Each named move below is a turn or a mirror, shown by a few rows before and after it. Which moves, in which order, take the first row of each later pair to the second? The first pair is answered.
Padit:
[ -9  30 -25   8   7 -23  34 -36 -16 -25   6   7  -3] -> [-34  -2 -11 -18  14 -27 -37 -33   9  -2   3  28   1]
[-14  -6   4  -9   2  -4 -22  -5   7   8  -4  10  -1] -> [  1  16  -6   9  -3  -2  21  -6 -13  -7  -1  -4  -3]
[ -9  13  -7  18   3  -7  18 -10  -5 -12  -1   6  -9] -> [-23  -1   1   2   8  -8 -17  -7   8   1  -1  17  -7]
toles:
[  0  -3  19 -14   9  30 -19  23  12  24   4 -10  14] -> [-15  21  23 -14  12  23  -3  18 -13  22   3  -4  26]
[ 19   8 -11   3   2  12  13   2 -14  -1  -6   1  -6] -> [ 18   9 -14   5   5   7  13  -3 -13  -2  -5   4  -8]
[ -2  10  12 -25 -10  11   2  -2 -12   7   5   2  17] -> [ -9  16   7 -18  -2  -3   8 -16 -12   4   4   6  13]
[ 36 -15  -4  -2 -16  45  24  43  -3   2  -2 -30   2] -> [ 16  23   0  -2 -14  36  45  35 -37   0  -2 -24  15]
pez:
[  0  12  -3  12   2  -2  24  -5  -8 -21 -19  -2  -4] -> [  6   2   7   4  -7  19  18  19  -9 -13 -20  -8   5]
[ -8   5   3  -3   2   8   5   4 -16 -12   4   0   6] -> [-6 -6  6 -6  0 15 -8 11 -9 -9  3 -1  6]
[ 19  -7   0   8  -8  21   2  14   7  -1  -4 -13   0] -> [ 15 -14  -4  11   1   7 -11  -2  21  -1  -2  -2 -12]
diri:
[ 18 -19  27 -37 -13  45 -26  28  14 -12 -10 -14  22] -> [ -3  44  12  -7  -3   7  44 -10 -37 -37  -7  -8  22]
[-23   5  13 -15  -9  20 -22  -5 -30   8 -15  -7  17] -> [-29  14   9 -10  -3   6 -19 -17 -35   6 -17  -3  13]
[  7  -8  -8   7   0  -8   4 -18   6 -10  -1   4 -14] -> [ 16 -20  -5  -1  -9   8  -2  -3  12  -6  -2  -3 -12]
Reki:
[-16   7  -4  -6   6 -13 -12 -10   5   3   5  13  -7] -> [ -7  -9  -3 -10   0   2 -21   3  16   7   5   5  -6]
[ 15 -20 -13  12  -9  14   1   7  14 -18 -14 -14  -9] -> [-22  19 -11  10   3  -8  11 -12 -20 -16 -16   4   7]
[  7 -25 -15 -12  10   4 -16 -10  15 -11   6  -4   6] -> [-10  -2 -17  -8  16 -10  -8 -25  -3 -12   6   4  10]
Then:
(two moves a pair)
[-20   0  -3  -2 -12 -10 -25  -2  -8  23   8   9  -6] -> [ -4   4 -17  17 -10 -19   0 -15  -5   7  11   1 -22] : Reki, pez
[ 15  -1  16  -3 -10  10   2  16  -7  -9  -3 -15  -3] -> [  6  -1   5   8   1 -16   2 -14   1 -17  -1  -2 -17] : diri, toles
[ 30   3 -22  16  -4  -9  39 -10   2  -5   3 -31 -19] -> [ 37 -26 -15   5  -7   6   7   3  26   5   0 -31 -21] : diri, diri
[ 12  11  -1  10 -15   9  21   6  -1 -10   1  -6  -6] -> [ 13 -10   7   0 -16  18  -9  13  15   0   0  -1  -5] : pez, Padit
[-13  14  10  -9   3   1 -12  14 -21   7   3  -8  15] -> [  4  18   1   4  -1   1  15  13 -23  -4   3 -20   5] : pez, Padit
[-23   5   8  -3   5  -9  -7   3  -5  13   2  14  11] -> [-10  15  -2   9   4 -14  20  -5 -10   2   4   7   2] : toles, Padit
[  8 -13   5   0 -23  21  -8  15  11   7  -5 -21  -1] -> [-16  23   5   1 -18   7  15   1 -23   3  -4 -12  11] : toles, toles
[ -4   8 -21  29  12 -26  27 -38   6 -13   4   1 -17] -> [ -3 -36  -4   1   6  -4 -35  -9  41   9   3   5 -10] : Padit, toles
[ 27   9 -11   9   3   4  17  -9  10 -22   4  -7 -16] -> [-10  11  -4  -2  17 -18 -16 -27  10 -10   4  17  -7] : Padit, Reki
[ 14 -15  -6  11  -3  -3  14   0   3  -6  -6  -7 -17] -> [  7 -25   2  -1  -5   4  -6   9   9   5  -7  -4 -12] : toles, Padit
[ -3  -5   7 -15   1   7 -11  12  -1   8  -5  -2   9] -> [ -1  -8  -6  -1   9 -14 -10  -8  13  -2  -2   3  -9] : pez, Reki
[ -6   0  11 -16 -14  22  -5  26  -9   9  -1  -6  13] -> [-18  -5  -6   2  10 -22 -17 -21  13  -2   1  17 -11] : pez, pez
[ 13 -18  -6  -4  -2   6 -18   8  25  -2   6   0  -1] -> [ 24 -10 -13  10  -6   4  11   6  18 -11   8  -7  -8] : Padit, pez
[-16   2  33 -12  -8  23 -17   4 -13   8  -5   1  19] -> [  0 -15  29 -13  -9  31 -22  10   3   4  -2  -5  10] : Padit, pez
[ -1   9   0   8  -3  -6  11  -9   9 -17  -2   5  -5] -> [ -8  17   3   3  -1  -6   5 -10   3 -13  -3   8   2] : Padit, pez
[-14   7  14  -5   1   8   4   2 -24   1   1   3  17] -> [  9  -8   8   1  -7  21  13  14 -12  -4   4 -12   8] : Reki, toles
[ 15 -20   3  -6 -14  18 -12  23  12   2   1  -7   3] -> [-22   5  -3   1   5 -24 -15 -20   1   1   2  17  -1] : pez, Reki
[-18  30  -6  -2  16 -31  17 -17  -7  -7   6  11  -2] -> [ 25  -1   0  -8  -7  19  24  34   8  -4   8 -21   1] : pez, Reki
[  2  12 -10   7 -10   1  13  -5 -16  -8   4  -6   3] -> [  7   8  -4   5 -14   9  10   3 -13  -6   1 -11   4] : toles, pez
[-18  -1   0   0  -1  -9 -14 -18   4   2  12  18  -9] -> [-22  11   3  -3  -5  -6  -8 -15 -10   4  10  16  -2] : pez, Padit
[ -6 -12   2   5   8  -4  -4  -9   5   1  -1   7 -12] -> [  1  -5   8  -1  -3  14   8   8 -11   4  -3  -2   1] : diri, toles
[  4  -7  12 -17  -4  24 -10  24  -4  13  -1  -3  14] -> [ 12 -22   3 -13  -1  16 -20  14  19  10   0  -2   1] : Padit, pez
[-11 -12  -3  -5   7   8 -30   2   5  10  -5   2   3] -> [ -8  13 -17  15  10  -8   8 -19 -15  -8  -1  -2  -6] : pez, Padit
[ 24 -13 -12  17 -12   3   1   1  16  -2  -6   2 -15] -> [ -8  16   4  -1 -15   8   0  11 -23  13  -8   8  13] : Reki, pez
[ 11  -3   3   6  -2  16  29  14  10  -2  11  -8 -12] -> [-14  16  -1   9  11  -8  29 -11  -1  -3   9   8 -11] : Reki, toles
[-12  36  26 -22 -10   6   4  25 -38  12  -3 -10  32] -> [ 23  27  14  -8 -17  15  34  28 -28  -3   1 -27  15] : pez, Padit
[  4  11  -3   8   3 -10  18   0  -8 -12   1 -14   1] -> [-11  16   4  -1   5  -5   8   3 -19  -4  -2  -8  13] : Reki, toles
[  5  12  -4   5  -7   7  22   9 -16  -7   5 -11   1] -> [ -6  -5   8 -13  -5  11 -16  18  -5   7   4  -1   8] : Reki, Padit
[  4  10   6   3 -11  16  10  14 -20   4   1   1   5] -> [ -3   5  10  -3 -11  19  -6  15 -17  10   1   5   8] : pez, toles
[  6  10  10  -6   1  11   8   6 -24   5   5 -11  10] -> [  8   3  11  -9  -1  14  -1  10 -17   8   5 -11  10] : toles, pez
[ 18 -22  -4   9   1  -3  -4   2  26  -9  -2  -5 -14] -> [  9  -2   9  -4 -10  21   9  26  -7  -2  -4 -12  14] : toles, toles
